In the rows, zero is written as 128.
Each path below is one point turned by a fixed rotation once a step. After each direction that follows a path, write how fast that rotation turns it, in deg/step (0 if it stays still).
Each turn is a multiple of 5 degrees from 10 to 175, or 0.
Rotation 1:
71 126 120 110 126 117 173 190 100 161 146 133 174 83 91
117 151 125 147 168 141 158 169 140 134 162 139 167 129 32
69 153 110 173 131 119 190 172 104 118 134 120 155 78 95
76 145 144 140 169 142 180 141 147 167 145 165 126 113 55
62 151 137 144 160 116 187 184 145 123 113 102 179 124 107
81 123 132 100 142 129 167 177 115 181 157 153 162 97 67
110 156 119 158 162 130 163 183 137 109 148 111 186 131 55
72 141 111 154 125 126 184 163 94 146 149 146 141 65 81
85 158 143 161 182 142 180 147 162 138 138 143 140 132 53
47 140 133 135 141 113 193 180 122 143 116 117 167 94 117
93 132 141 104 165 137 162 170 143 173 157 153 164 126 49
93 151 112 155 143 118 172 195 118 108 139 100 193 109 83
88 140 119 143 139 137 173 154 107 162 164 165 132 80 52
80 165 134 179 173 131 185 159 154 110 125 118 154 129 74
47 132 136 121 138 120 190 167 117 171 129 145 146 83 102
97 145 145 122 178 135 164 176 160 146 143 130 177 148 56
79 138 108 136 124 115 174 195 96 132 143 115 184 84 93
106 147 125 149 160 144 165 152 132 151 167 159 141 109 32
66 161 122 180 151 121 193 167 130 108 119 111 157 102 97
61 133 145 118 155 133 183 152 134 182 140 163 133 99 75
86 150 138 136 170 124 173 187 155 124 127 105 190 143 81
80 128 115 116 125 122 170 185 95 163 156 141 168 79 78
112 158 123 163 170 140 164 164 143 123 157 134 162 128 37
58 149 117 167 132 120 195 165 107 130 129 127 145 74 101
76 144 151 131 176 141 178 147 158 167 141 158 136 126 58
Speeds:
119 119 129 153 141 139 133 110 116 154 148 117 156 134 136 -> 0
124 142 122 165 128 134 139 105 126 115 127 137 99 114 123 -> 70
114 115 123 113 107 124 132 127 104 151 133 143 116 98 138 -> 155
Rotation 2:
135 115 129 151 153 77 208 188 143 150 99 140 107 133 163
135 131 163 96 168 100 132 155 128 191 142 132 52 151 89
80 204 105 163 143 147 85 147 130 172 130 120 92 126 93
97 171 106 202 140 137 197 115 112 120 99 117 99 97 145
101 78 159 153 175 102 197 86 126 170 145 130 103 140 123
100 97 101 142 170 126 107 155 168 204 149 86 127 162 99
131 157 88 176 155 141 131 202 130 109 135 73 81 141 140
103 146 171 181 151 83 165 162 97 110 146 166 77 147 153
92 139 147 137 136 81 149 143 161 218 100 174 111 133 117
130 172 92 112 161 153 153 133 155 185 106 85 69 108 94
91 164 125 180 185 153 142 105 77 115 167 98 87 127 105
70 99 128 226 137 102 156 125 119 161 126 131 149 140 137
133 77 116 143 142 108 181 157 191 176 114 94 88 147 146
124 148 129 106 199 125 120 177 144 137 179 107 67 168 120
93 192 118 187 156 102 109 192 88 142 124 149 121 133 116
118 144 143 181 102 97 187 135 121 166 75 139 71 100 132
93 131 154 113 162 138 167 78 165 187 147 127 61 136 112
84 157 78 155 204 154 125 129 138 168 148 95 148 142 97
132 112 95 213 156 112 166 165 86 118 119 76 112 122 126
101 78 177 173 125 88 150 148 134 148 157 128 63 158 153
87 154 127 122 156 120 126 180 199 190 134 147 108 168 140
147 200 90 132 187 124 162 177 121 137 101 119 89 120 104
106 149 156 178 150 94 143 109 57 147 137 132 67 104 94
53 118 139 181 108 134 141 103 152 208 122 121 111 123 129
117 127 90 144 176 170 193 130 187 151 121 83 107 150 138
Speeds:
121 122 156 118 143 124 121 109 114 118 160 139 111 141 123 -> 120
119 102 116 144 136 145 137 97 127 128 137 103 145 127 124 -> 55
Rotation 3:
129 169 112 81 180 128 179 95 133 165 131 102 195 135 168
121 128 103 98 108 199 140 132 48 139 158 71 129 104 140
86 142 100 64 153 82 108 114 91 143 199 127 132 151 87
102 158 143 83 139 123 143 92 156 116 165 61 141 137 206
84 144 112 104 81 153 166 65 79 142 136 97 88 86 108
134 175 112 129 130 100 88 68 101 113 219 151 117 145 131
124 141 70 120 149 128 137 50 172 145 119 67 115 157 168
139 153 94 137 147 146 187 77 50 144 132 139 109 77 154
155 157 60 107 136 169 91 107 116 166 201 146 152 154 117
119 133 87 104 197 108 142 100 97 138 115 52 170 161 149
114 118 109 67 143 167 183 140 79 155 175 119 100 89 170
97 192 111 71 103 130 111 111 104 152 183 118 184 137 92
91 113 132 107 154 122 104 86 103 93 167 37 118 149 165
100 144 115 71 112 103 192 76 123 156 159 129 64 106 135
121 218 108 139 91 141 102 70 112 115 177 128 154 113 157
115 98 76 142 157 145 106 34 116 133 141 78 101 151 115
173 161 94 110 168 92 191 88 94 154 158 147 98 128 170
124 181 44 118 118 192 115 116 125 161 146 117 166 111 159
114 104 109 114 197 139 126 78 52 140 149 92 168 139 98
156 133 106 53 146 123 164 148 111 157 195 99 104 156 172
55 191 87 79 110 130 138 123 108 142 128 90 169 96 137
92 105 162 104 145 161 109 65 81 108 205 97 128 117 129
140 162 111 73 97 81 156 81 134 150 170 87 82 172 121
80 191 81 141 124 117 125 83 111 102 138 109 115 84 194
122 114 109 126 143 179 131 20 122 159 172 142 121 118 105
Speeds:
134 151 119 135 108 132 121 134 138 123 107 94 147 141 140 -> 130
110 150 100 131 121 116 102 148 128 124 138 150 129 120 125 -> 120
